Each row is where one point has got to under a steady rotation. How many steps took it there?
The counts run from 0 to 469.
[149 142 129 129 141 179 122 141 154 170 129 101  85 122 110 158 129 105
  85 147 174 160 136 159 112  93 119 177 127 147 128  75 124 121 168  83
 154 112  98 123 160] | 467
[113 145 146 137 144 157 130 113 140 150 157 106  93  96 169 111 119 124
 109 133 141 161 140 185 142  95  90 162 143 124 137  91 153 101 141  83
 154 155  83 144 142] | 412
[140 153 148 133 145 165 160 152 125 177 141 113 118 115 177 136 123  97
  85 132 136 156 147 155 137 118  97 169 147 134 164  55 124 152 156  85
 147 105 118 147 115] | 160
[140 114 148 109 177 165 172 166 167 170 122  96 102  82 124 152 132 127
 116 137 150 168 162 150  96 130 123 166 106 136 124  81  91 117 153 100
 158 121 131 125 119] | 212
[119 128 144  91 145 181 169 141 166 176 138 106  88  97 131 128 115 136
 143 125 151 148 126 160  71  85 113 153 165 112 128  91 171 118 167 110
 132 120 115 133 117] | 153
[128 112 129 126 164 203 144 162 139 190 143 105  96 118 144 126 131 117
 114 130 156 176 128 164 107  68 119 156 125 167 130 106 144 107 150 115
 136 130 100 147 149] | 262
[126 100 146 120 178 196 160 170 163 202 138 107 105  99 123 136 128 149
 134 113 149 184 145 144  94  93 124 147 107 150 136 105 107 118 145 120
 122 125 112 131 124] | 75
[121 157 149 148 124 155 156 157 188 160 122 112 103 101 132 141 129 116
 114 119 149 145 124 142  96 136 100 152 106 165 127  56 120 106 178  86
 156 114 137 153 105] | 388
[120 143 137 119 158 171 143 105 151 170 138 103  96  94 133 142  98 133
 134 117 129 168 136 130 106 103  82 176 152 142 135  46 150 132 173  91
 125 128 119 121 143] | 446
[138 132 172 146 128 160 162 140 151 166 174 118 115 119 190 105 112 168
 118 104 131 171 114 176 110  86  84 150 115 130 123 120  96 124 126 108
 152 135  92 139 119] | 148
[134 118 165 153 132 174 135 169 134 190 178 104 138 108 161 114 133 138
 121  97 147 174 130 190 113  99 101 145 113 134 130 102  76 134 139 113
 141 143  92 147 116] | 110
[146 120 149 175 136 142 166 160 150 182 140 111 118  98 132 129  95 139
 111 107 140 160 118 178  87  96 117 151 104 164 121  65 109 153 169 109
 152 115 109 146 117] | 318
[129 106 145 121 161 205 140 166 150 198 139 111  93 118 153 130 140 136
 136 123 154 172 130 166 119  83 111 144 112 164 147 122 125 106 127 108
 142 134 100 147 146] | 263
[112 190 155 122 115 138 129 142 161 165 163 111 106  87 151 135 125 128
 131 111 148 165 125 183  96 137 104 135 129 103 152  90 118 126 176  73
 146 127 101 123 102] | 100
[110 179 152 139 122 143 147 126 152 159 142 108  99  87 189 126 117 143
 134 117 136 154 116 162 119 132  69 132 113 150 155  87 140 120 159  78
 162 132 110 152 129] | 236
[120 127 150 100 154 166 137 163 130 170 127 109  70  73 144 130 148 128
 148 124 164 160 142 184 117 107 117 127 129 123 156 115 141  96 131  87
 179 146 113 147 123] | 19
[125 160 161 156 127 139 132 129 161 151 162 106  89  90 160 110 107 156
 114 120 138 170 116 168 111 116  65 132 107 142 129 105 119 128 141  84
 166 154  94 129 151] | 30
[120 159 165 108 149 147 136 128 124 167 150 109 115  84 146 128 109 119
 147  98 138 154 135 160 112 129  84 148 154 116 162  57 131 142 150  72
 136 134 102 128 130] | 120
[136 146 163 138 146 150 164 164 149 173 134 121 121  96 171 140 132 107
 102 132 132 155 165 161 132 144 118 159 133 117 157  62 108 132 160  80
 144 113 135 143  84] | 385
[115 160 143  88 149 160 143 125 162 162 147  97  84 104 111 140 129 124
 136 113 163 153 133 147  72 126 100 168 126 130 132  81 119 109 165  87
 128 125 101 109 142] | 291
[124 125 150  96 158 169 152 153 131 182 138 118  80  96 139 132 155 126
 140 116 161 170 161 173 113  97 115 153 118 130 163 117 130  77 130  95
 167 123 115 136 111] | 381
[134 123 152 115 134 175 155 156 209 166 125 113  86  96 168 162 117 143
 138 129 142 152 120 164 102  87 132 126 118 143 124  99 139  95 155  80
 130 114 130 138  99] | 458
[123 114 146 100 158 183 150 157 143 177 127 124  78  93 121 132 149 127
 147 111 173 163 149 165 110  88 116 139 129 135 151 103 147  80 125 101
 163 123 111 142 119] | 380
[109 146 140 130 145 169 165 154 174 174 136  92 123  91 178 128 126 115
 107 129 124 148 127 139 102 126  98 155 137 143 117  57 138 141 185 105
 123 124 139 146 113] | 44
[145 115 135 149 159 167 145 174 156 186 129 114  99 110 112 139 116 132
 115 120 161 181 130 172 107  88 142 147  91 175 141 103 116 119 156 100
 142 117 107 148 130] | 281
[132 132 154 157 143 184 124 164 133 186 159 105 131 118 142 122 132 103
  97 109 150 171 138 176 134 102  99 149 144 128 143  67 110 150 151 100
 131 134  91 148 147] | 297
[136 152 155 127 139 166 117 111 165 152 145 107  74 102 137 142 109 147
 110 137 148 175 125 161 128  97  85 158 126 138 139 105 126 111 138  68
 159 142  78 110 173] | 68
[126 163 160  97 129 155 137 147 136 163 166 103 105  81 153 119 131 145
 138 114 161 161 126 189  81 116 107 134 158  86 139 116 126 138 154  90
 157 134 102 123 107] | 325
[114 139 147 167 127 141 162 126 156 157 137 113  98  97 120 123 101 133
 115  98 143 155 129 159 110 115  88 160 111 168 124  41 135 110 171  98
 150 117 117 149 109] | 201
[127 142 166 163 124 167 149 122 161 159 160 136 109 104 152 112 106 147
 113 111 121 176 134 180 129  87  86 152 158 115 139  62 145 120 146  94
 130 142  95 132 112] | 375
[108 150 160  96 142 172 140 132 178 155 152  98  93  95 176 123 139 125
 154 112 157 146 122 162 102 115 101 136 148 113 140 100 127  94 139  74
 142 148 102 139 123] | 117
[132 118 161 120 176 174 164 156 149 179 128  99 121  93 131 135 142 107
 114 122 142 153 168 134 120 137  96 170 137 124 132  50 102 127 152  97
 130 121 135 132 123] | 5
[140 112 158 118 128 150 162 137 181 158 125 106 105  82 141 151 108 147
 133 128 150 135 130 173  79  84 128 142 146 123 105  79 124 107 165  99
 148 114 133 130  83] | 133
[121 103 146 136 149 182 136 116 165 145 126  94  87  91 111 130 115 146
 113 129 148 156 134 157 113  83  79 166 143 139  98  75 137 106 154 106
 146 151  98 126 158] | 222
[124 114 136 129 148 198 119 145 144 187 141 105 110 115 115 145 124 126
  97 131 151 168 137 159 127  79  98 171 162 142 119  65 137 134 162 114
 133 132 107 128 146] | 260
[145 164 164 161 117 150 151 149 163 173 145 126  95 119 176 125 121 134
 108 113 147 158 108 166 125 117  90 133  95 162 151 100 111 127 137  78
 176 121 104 152 142] | 353
[135 150 142 135 136 164 111 136 133 161 137  94  79 101 155 130 118 134
  91 157 154 174 130 189 133  92 103 149 128 125 131 119 143 127 140  80
 177 149  79 135 162] | 431
